A state moves one step at a time under one of 6 hidden systems, and each row is a state written as 20 numbers. Each run below is a few steps of one system.
V, path 1, 10 rows:
[[ -6 -52 -23  18  22 -20  48   6  18  16  10  -6  15 -20 -21   0 -20  -5
    2  -5]
 [ 38   6   5 -15  -6  -7  20 -32  39 -11   2  14 -36  -8  21  -9  15 -25
    9 -29]
 [  9 -10  -4  12  -7 -31 -34  21   0  11  -1  41  -9 -15 -15 -21  36   1
  -31  31]
 [ -9 -17  16   5  -3  11 -45 -32  -9   0   6 -26   5  26   4 -49 -17 -27
  -17 -16]
 [ -8  70  -3 -20 -13   5 -35  12 -31 -15 -18   9  12  11   8  14   6   3
   -1  -4]
 [-27 -14  -8  14  12  -5   1  18 -27   6 -12 -44  44 -16 -29  10 -25  31
    0   3]
 [ 13  10   5 -16  -3  36  40 -35  12 -16  -7 -33  -9  -6  15  36  -9  11
   19 -36]
 [ 12 -11  -9  13  -6  -4  17  36  17  11  11  22 -19 -27  -4  39  36  33
    8  32]
 [  1 -58  28  20  13  14  13 -12  37  12  27  -7 -16  21  -2 -19  -3 -24
   -3   4]
 [  2  33   3 -16   5   0 -18   6  13 -16  10  57 -32  26  32  -4   4 -30
    4  10]]
M, path 2:
[[ 18  -1  51  18   4   9 -45  -6  25   7   3 -17  12  14   3 -32  36  -2
  -21   6]
 [-18  20  -1   9  27  35 -50   1   0 -25  -5  33   2  25  10  12 -14   4
  -28  22]
 [-25  16  26 -18  25 -14 -11  26 -16 -13 -21 -13  17   3 -10  -6 -36  21
   19  38]
 [-12  -4   3 -27   3  20  54 -26 -24 -13 -35   0  -1   4 -18  38 -28  15
   -3   9]
 [  5 -27 -32  -9 -20  -8  41   6  -9  18  16  -9 -29 -21  19  18 -14  26
   47  12]
 [ 16 -20  16   3 -28   0  44  -5  15  41  21 -12 -14  19 -16  -2  35 -22
   11 -12]
 [  1  -3 -38  23   2   4 -13   8  28   5  46  31 -19  14  15  -3   7 -45
   -2 -26]
 [  1  25  24   0  14 -45 -28  25  15  -8   5   6  17  -4  -7 -46  11 -39
   -9 -15]
 [ -3  10  -9  -4  17  -3 -23 -28 -16 -34 -34  23  25 -12 -12 -10 -15 -11
  -56 -20]
 [  9  14 -10 -13  -6 -15 -38 -11 -29  -9 -27 -25  13 -32  22 -15 -11  46
    9  12]]
V, path 3, 10 rows:
[[ -5 -21  44  -5  -5 -31 -10  17 -26  -9 -23  24   9 -21   1  -6  32  24
  -27  37]
 [ -9 -39   1   9  -6  25 -13 -43 -25  15   7 -11  15  27  45 -20 -17   5
   -5  -7]
 [ 14  67  -9 -10 -11   3  -2  18  -4  30   0   5  16  26  21   7  21  11
   34   7]
 [-16  -5 -35  24  27   4  18  15  10  24  -4 -10  33   7 -56   5 -22   1
  -10   6]
 [ 15  15 -12 -21   5   9  14 -24  32 -30   2 -26 -39 -16  -9   9 -29 -15
   25 -31]
 [  4 -14  21 -11 -16 -25   5  25  -7 -19 -15  27 -29 -35 -28  20  32  13
  -22  29]
 [-14 -70  18  12 -14   9 -16 -25 -16  -4  23 -10 -13   4  24 -22  -5 -11
  -17  -6]
 [  3  45  22 -11 -17   1 -14  10 -10   5  10  20   7  28  49  -1  31 -14
   13  -9]
 [-22   2 -23  28  30 -11  -5  28  -9  27  -1   7  61  13 -14  -9 -12   7
  -11  11]
 [ 19  29 -11 -13  27  11  16 -36  29  -9 -16 -36  11   0   3  -9 -38  -6
   23 -35]]
C, path 4, 10 rows:
[[-15   0  24   8  26  17 -58   6  10  -8   6 -11   1  32   5 -32 -23  -4
   -2  31]
 [-23  34  24 -24  19  17 -22   2 -20 -38 -29  11   3  12   4  16 -29  13
   -5  27]
 [-24  -7 -19 -17   2  -2  23   1 -42 -10 -23 -13  14 -18   6  28 -42  38
   19  16]
 [  7  -6  -3 -22 -24   8  71 -17 -13  14  -7 -19  -9  -5   0  33  -1  12
   28 -14]
 [ 12 -16 -37  13 -24  -5  42  13  11  29  29  27 -21  -5   0  25  30 -11
   10 -11]
 [  4 -26   0  21   7 -15  11  13  37  24  37   8 -11  17 -15 -27  12 -49
   -2 -15]
 [  7  10  14   2  23 -15 -34  -2  25 -24  -1  38  -7   5  -3 -33   8 -44
  -36 -11]
 [ -7   3  10  -2  19 -33 -54   1 -17 -21 -20  -2  26 -19   8 -47 -17   5
  -20   7]
 [  7  27  24 -22 -11  11 -24 -33 -35  -8 -44 -36  24  -2   4 -11  -4  31
  -10  -3]
 [  8  33 -29  -4 -27  22 -10   2 -28  12  -6 -25   5  -7  10  36   7  50
   21   7]]
M, path 5 (10 x 20):
[[ 25 -22  22  -5   8 -45  17 -11   9  26 -12   1  15 -13  29 -49   8   7
   16  14]
 [ 27  10 -24   1  -7  22   2 -49   0  26 -23  37   0  32   1 -12  11  -4
  -27   4]
 [  7  35 -43   3  -7 -12 -46  20  -1  24  10  -8 -12   8 -13 -29 -14   4
   27  22]
 [-11  37  17 -13 -12  14  -6   3  -8  -8 -17 -30   1  15 -69   7   0 -22
  -16 -18]
 [-25  -4 -33  -1  -7   4 -15  16 -17 -45  16 -11 -18 -39  -2  36 -24   4
    1 -23]
 [ -3 -27  57  -5 -18 -23  19  12 -12  -9   2 -41  10 -33  11   3  28  14
    4 -11]
 [  2 -39  -2  25   3  33  13 -26   3   1   9  24  12   6  44  30  19  10
  -26 -11]
 [ 16   4  11  15  23  -9 -11  19  29  30  16   6  15  15  48 -25   7  16
   34  28]
 [  7  22  13   0  33  18  16 -12  27  15 -25  31  16  43 -33  -5  -3 -16
  -24  20]
 [ -3  17 -43 -18  23 -10 -16   2   9 -18  -4  15 -29  -8  -9  -8 -53  -3
   23  21]]
Z, path 6 (10 x 20):
[[ 14 -38  20  -4   4 -41   8  -9   6   5 -18 -33   8 -35 -28 -40  -5   7
   -7   1]
 [ 34   4  -7  -7 -19  17 -20 -52   5 -17 -19  23 -27 -11  20  -3  19   4
  -29 -15]
 [ -4   9  -3  10 -37  -7 -51  28 -34  26  14 -13   0   2   5 -15  29  23
    5  27]
 [-22  13  30   7   5  44 -13 -11  -5  -9  -1 -26  22  43 -24  11  -7 -21
  -24 -20]
 [-18  43 -29  -4  25   0  -1  37   6 -29  11  14   3 -11  18  38 -25   5
   28  -5]
 [-14 -35  32  -5  22 -22  46  17   2  -2 -18 -24  20 -22 -30   9 -13  18
    3  17]
 [ 25 -31 -17  -3  10  20  26 -47  25 -13  -6  23 -27 -11  37  14 -10  10
    0  -5]
 [ 17 -12  10   1 -29 -28  -2  20  -4  41  17  10 -21   5  18 -25  37  13
   27  38]
 [ -6 -11   5  16   2  23 -11 -22   4  21   8   9   6  50 -24 -25   1 -40
  -33 -11]
 [ -8  54 -30 -14   3 -17 -33  19  -2 -18  15   9  -6   4  14 -12 -22 -29
   25 -18]]
X, path 7 (10 x 20):
[[  3 -10 -12  12   0 -24  -8  24   5  11  28  52  -5  -1  60  -8  22  -4
   12  18]
 [ -2 -10  28   7  18 -16   9  -3   0  41 -10   2  42  39  -6 -45  -2 -14
   -8  19]
 [  9  51 -36 -13  22  14 -14 -27   5  -5 -24  36   2  27   2  -8 -29 -14
   -9  -2]
 [ -1  30 -21 -16 -11 -34 -15  23 -24   7 -21 -26   7 -23 -46 -14 -14  17
   13  13]
 [  2 -14  -3 -10 -25  32   8 -42 -14 -16 -15 -34 -22  -7 -42  22  -7   0
  -25 -27]
 [  0   4 -13   0 -37   1 -20  24  -6 -20  36 -14 -37 -30  25  29  21   5
   23 -20]
 [-16 -40  47  24  -1   3  18  24   3  11  24 -25  27   2  -3  11  33  -4
  -14 -11]
 [ -2  -5   1  17  41  23  -5 -13  36 -19  18  28   9  15  57   6 -13 -14
   -1 -15]
 [ 10  15  22  -4  33 -44   1  29  13   9 -21  21  30 -11  14 -25   4  18
   10  38]
 [  9 -19 -12  -5  17  15   6 -49  -4  13 -40  14   6  19 -23 -18 -29  15
  -26  28]]
Z, path 8 (10 x 20):
[[-12 -11 -44  -4 -17  12  12  19 -15   0  20 -15 -31 -18   2  37 -23  30
   43  17]
 [ -6 -36  47  -4 -18  10  49   5  11   6  15 -19 -22   8 -20  23  22 -15
    6  -6]
 [ -5 -29 -30  24   9  -1   6   8  23  -7  41  44 -15  -3  38   9   5 -28
   -5 -18]
 [  2 -11  37   0   7 -50  -3  21   9  14  12  -6  20   0  19 -53  10 -25
   13  -3]
 [ 14  17 -10   1  26  -8  -7 -38   5  -4 -33  39  32   9   0 -27  -4 -18
  -44 -15]
 [ 17  35 -30 -14  -9 -20 -38  -5 -20   9 -20 -22   7 -15   8 -29 -18  30
   25  14]
 [  8  24  17 -13 -21  28   5 -21 -17   6 -38 -27   1  11 -57  16  14  15
  -24   3]
 [ -9   3 -45  11 -16  38 -21   8  -6 -15  24 -14 -31  -9  -1  44 -13  18
   14  -4]
 [-21 -16  56  -2 -14   2  18  43   2 -12  23 -31 -13  -5 -13  27  25  -3
   14   1]
 [-19 -39  -3  21  30  14  17   4  20 -26  20  41   5  -1  27  28  -8 -16
  -24 -13]]
P, path 9:
[[ 17  -6 -10   7   5  26  29 -21  23  45   4  31  -9  50   7  -5   6  -5
    8  26]
 [  5  28 -23  -7  16 -20   4  24  26  21   5  35 -20  25 -25 -24 -14 -28
   18  26]
 [-13  -9 -12  -8  11 -28   7   0  -7 -11 -17  16  -3  -3 -62 -21 -20 -36
  -32  -3]
 [ -7  -9 -32 -16 -19 -24 -19 -18 -34 -33  -1  -7 -17 -32  -2 -14 -25 -19
  -12 -35]
 [ -1   1   9  -2 -47 -20 -16   0 -45  -1   3 -34  13 -28   8  -3  33   6
   -9 -34]
 [  3   0  -9  30 -15  37 -18  -8  -1  13  23 -30  25  10  29  18  25  10
   -7 -37]
 [ 11  43  14  17  25  20 -13  29  40   5  16 -21  20   4  18  18  18  15
   28  -6]
 [ -1  -4  25  17  50  18   7  12  45 -12 -16   7  16  -5 -20  23  -1  22
  -18  25]
 [  1 -24  15 -17  32   4  -1 -15  20 -32 -16   8 -31 -12  10  -3 -39  21
   13  38]
 [ -1 -22  33 -34 -23 -13  13 -10 -35  -3 -26  23 -29   3   0  -5   2  13
   -1  46]]
P, path 10, 10 rows:
[[ -2  15   7 -32   4 -11   8 -11 -16 -48 -35 -17  -7 -42  -7  25 -21  22
    2 -11]
 [  0 -49   1   0 -33   2  14 -11 -33   7  -3 -18 -10 -32  13  21  15  47
    1  11]
 [ 12 -15  20   0 -31  29  13 -16   6  27  29 -19 -27  29  36   7  22   0
   31  -3]
 [  0  25   3  17   6   9   2  36  26  25  24  42   0  38   7  11  33 -19
    5  17]
 [-16  -5  -4  16  55 -13   5  19  33   1   6  17  24  17 -21 -23 -35 -29
   -4  10]
 [  5  18   1 -30  27 -31   6 -20   4 -39 -38  22   0 -22  -9 -15 -32 -11
  -13  -7]
 [  5 -28 -16 -10 -26 -29 -13 -18 -43   0 -26  -3  -3 -41  -6 -17  -1  31
  -18  10]
 [ 10  -7   2  -6 -53  23  -9 -39 -29  22   8 -42 -16  12   7 -12  14   4
    9 -21]
 [  0  40 -15  14 -28  28 -16  29  -1  22  30   0  -6  25  -1  30  38  -6
    8 -10]
 [-23   2   2  28  37  11   6  43  34   4  28 -19  25  14 -23  15 -10 -17
    6 -10]]
X, path 11, 10 rows:
[[ 15  50 -14  10   9   2 -21   5  30  21  10 -11  10  28 -29 -25   4 -36
    1 -26]
 [ -8  31 -13   7  19  -6 -38  21  11 -29 -10  -1   6 -18 -52   2  -6 -16
  -34 -16]
 [-12 -20  22  -9   3  -4 -39 -10 -13 -49 -13 -39 -10 -39 -16  -5 -22   9
  -18 -11]
 [  1 -15  36 -14 -28  15 -11 -17 -29 -32 -14 -12 -14 -24  32  27  22  35
  -11   2]
 [ -9 -29   7  17 -15  26   6   8 -18  23  21 -10  11  11  47  26  17  38
   18  20]
 [  5  12  15   9  19  27  39   9  33  33  14   1  15  41  22  13   4   3
   32  11]
 [  0  15 -29   7  45  -9  29  27  40  10   0  42   6  10 -17   8 -20  -9
   10  22]
 [  5 -16  -7 -17  22 -37  14  -6  18  -7 -16  11 -20 -11 -38 -35 -34 -21
    3  16]
 [  9  -8  -4 -29 -32 -23  -8 -29 -28 -17 -18  28 -38 -12 -14 -19   1 -20
  -23   0]
 [-13  -7 -12  -3 -55 -11 -28  -4 -59  13  14 -13  -7   3   8 -17  15  -8
   -5 -13]]
C, path 12 (10 x 20):
[[  8   7  30 -13  26 -23   8  14  30 -25  -4  56 -16  -3  24  -3  12 -19
   -7  19]
 [-11 -43  -7   4  19 -31  -8 -12 -23   9 -20  22  23  -2   2 -41 -26   9
  -22  33]
 [ 19  31  11 -38 -22  -2   0 -45 -23   5 -29  -6 -11  22  15 -29 -14  -4
   16  -3]
 [ -6  39 -40  -7 -34 -15 -12  26 -46  23  -7  10   7  -2 -24  13  17  14
    1  14]
 [-11   4 -21  11  -8  21   9  -3   1  13  14 -58   6  10 -43   5 -24 -15
   13 -36]
 [ 10  29   3   0  -3  10   1  19  32 -35  14   1 -27 -26 -11  41  23 -16
   -4 -36]
 [-12 -57   9  32  17 -15 -13  22  14 -11  22 -13  13 -38   1   1  10  13
  -21  -3]
 [ 18 -25  54  -1   9  18  -4 -42  22 -13  -6  -5  -4  11  45 -17  11  -1
   -7  -9]
 [  2   9   2   3   2 -12 -24  17 -14  13  -4  48  11  10  46  -5  21  27
    1  46]
 [-13   0   0  -3  18  13  10 -11 -13  38 -13 -14  28  47 -12 -20 -36   8
   17  29]]

Name the system that made each run.
path 13 (2 x 20):
[[  5  32  -8  -6 -14   5  23  22   4 -14  17  16 -11 -12  34  49  26   0
   21 -24]
 [-10 -47  -1  35  18 -15  26  26  17  26  24 -17  34 -12  -5  -3   3   3
    3  -5]]
 -> X
path 14, 2 rows:
[[ 24   7   8   8  13  19  26 -22  32  15 -20 -50  19  -8 -43  10   6  15
   -4 -21]
 [ 20   3 -23   3   1  22 -17   1  38 -26   7   4 -52 -31  -6  31   5  19
    4   6]]
 -> P
path 15, 2 rows:
[[-10  -5  34  -4   6 -18 -14  24 -23 -15 -21 -18  25 -30  13   9   6  50
    4  30]
 [  4 -29  13   0  10  46  24 -41  -1   5 -19 -11   1  16  20  23 -15  39
    1  21]]
 -> X
path 16 (2 x 20):
[[ 17  30 -11 -11  23  26  30 -13  35  24 -13   0  -9  33 -10  10 -21  12
   34  25]
 [ -1  -2 -30 -14   8  -6  28  12  11  11  -6  21 -41   4 -51   9 -25  -1
   15  40]]
 -> V
path 17, 2 rows:
[[ 26 -20 -42  14 -14  15  11 -31   9  -2   1 -11 -10 -38   7  21  10  20
  -10 -36]
 [ 24 -14  32  12 -21 -16   2  22  29  24  28 -25 -17 -11  11 -13  48   3
   23   1]]
 -> C
path 18, 2 rows:
[[-15  16 -24   9 -27  -4 -48  20 -32 -16  28   5  -2 -14  38   9  16  -1
    0 -21]
 [-16   6  39  18   5   5   1  18  -8  13   6 -48  57   9   5  -1  15   4
   -1 -23]]
 -> P
path 19 (2 x 20):
[[  2  29 -20 -20 -23 -35  19   3 -19  23   5 -15   4   9 -17 -29 -11 -37
   28 -26]
 [  5  20 -31   3 -14  -6  10 -14 -10  -1  -7   0  18 -10 -35   6  13 -29
  -35 -55]]
 -> X
path 20, 2 rows:
[[  3  -7 -22 -13   0   3  17 -28 -26  29 -16   8  12  21  40 -14 -30  30
   31  31]
 [ 16  34 -20 -12 -19   5  38  -2  -6  52 -13  -1   5  33 -24   5   7   9
   26  20]]
 -> M
path 21:
[[  6 -32 -10  26  -9 -12 -35  16  -9  12  -1  15  -2 -31  -7  -1  30  38
  -27  36]
 [ -2 -11  37  -6  -6  31 -26 -29   6   1  10 -44 -16  34   7 -28 -17 -14
   15  -3]]
 -> P
path 22, 2 rows:
[[ 10 -35   5  17 -19  -8 -28 -19   1  11  11  17 -10   6 -14 -35  30 -31
  -48 -12]
 [ -4  26  -4   5  -4   2 -70  -6 -14 -12  13   4   6  16  40 -33  -4 -17
   -7 -13]]
 -> M
path 23, 2 rows:
[[ -4 -23  45  30  35  24  -6  13  36   1   1 -23  26   9 -18   3   9  13
  -19  15]
 [ 10  -5   7  -1  32  28 -18 -23  28 -31  -8  24 -24   1  42  11 -19  20
    2  22]]
 -> C
path 24, 2 rows:
[[  2  37 -43  -9   2   4 -11   4   7 -34   1  45 -31 -13  -2  31  -3 -14
  -10 -11]
 [-18 -37  10   4   6 -42   5  28  -8  -1  10 -38  16 -32 -26 -21 -13   1
    8  -4]]
 -> C
path 25 (2 x 20):
[[ -3  19 -49  15   2   1 -28  10   0  14  30  40   2  22  44  -9  -2 -19
   10  -5]
 [ -1  37  18   1  18 -31  -8  23   5  20 -14 -14  45  14 -33 -33   2 -18
   -2  -5]]
 -> M
path 26:
[[-12 -54  36  14  -5 -19 -28  12   0 -23  18   6 -13 -21  -4 -20  20 -21
  -37  -4]
 [ -6   1  35   0   1   5 -41 -16 -11 -29   6  17  10  12  59 -17  10 -16
  -19 -18]]
 -> V
path 27:
[[  2 -48 -26  31   4  24 -25 -26  -6  27   4  -1  11  10   4 -16  -4  23
  -24  18]
 [ 15  50  16 -12 -13  21 -23  -2  17  13  11 -26 -20  35   9 -10   6  -9
   38  -1]]
 -> V
path 28:
[[  5 -11  -3  17  28 -15 -46   7  24 -23 -12  -3   4 -31 -42 -22  -2  -2
  -39  -3]
 [  5   1  37 -19  -2  17 -47 -35  -1 -45 -23 -25 -21 -10   9 -15 -10   8
  -17  -2]]
 -> V
path 29 (2 x 20):
[[  8   6  -7   4  49 -13  39  14  41  21  -2  12  27  10  14  -4 -23   5
   34  17]
 [ 32  11 -10 -18  24 -12  42 -23  40   7 -28  30 -17   1 -26  -7 -12 -11
    1  11]]
 -> M
path 30:
[[-38  16  37   8  10  15 -27  31 -20 -19   8   9  33  25  14  13   9 -14
  -21  -3]
 [-29  11  -1   1  48   3   9  13  -8 -18 -10   4  49   8  27  17 -40  11
    9   0]]
 -> Z
path 31:
[[-16  28  20 -17  -8   4 -10  30  -7   6  -2  24 -27  36 -36   4   4 -13
    6  47]
 [-49 -11 -17 -11   1   8   6  12 -36 -16   6   7  -7  23 -27  17 -50 -21
   -2   7]]
 -> X
path 32, 2 rows:
[[  8  -3  13 -10  14  39   1 -51   5 -19 -18 -23   4   9  42   7 -29  22
   11 -12]
 [ 21  28  -8  -7  -7 -11  17  26   0  18 -13  15   4 -19  16  28  29  45
   27  34]]
 -> X
path 33, 2 rows:
[[ 18 -28  -9   8 -30  16  -3 -26  20  -2  22 -13 -44  -7 -23  -5  19 -28
  -15 -35]
 [ -5   5  15  14 -23 -15 -45  33   2 -14  38   8 -18  -9  15  -9  39 -30
  -12 -17]]
 -> X
path 34:
[[ 38  -5   3   1 -15  28 -32 -47  17   5 -19 -25 -26 -10  -1 -12  12  32
   -8  11]
 [ -2  11   9   4 -28  30 -49  19  -6   8  12  -1 -38  20 -11  11  22  18
   -1  41]]
 -> M
path 35 (2 x 20):
[[ -8  12  36   1  -8   8  12   2 -15  34 -13 -25  28  40 -45 -12  13 -12
  -12   4]
 [-18  24 -57   4  15  27  -2   1   5 -25  15  14  -7   0  12  38 -39  -9
   12 -22]]
 -> M
path 36 (2 x 20):
[[ 24  -7 -43   3 -22  -6 -27 -21 -10  -3  -9 -29 -14 -48 -24  -8   0  27
   -8 -14]
 [ 16   4  36  -1 -44  22 -26 -12  -8  -9  -3 -38 -21 -14 -11  13  45  15
  -15 -14]]
 -> Z
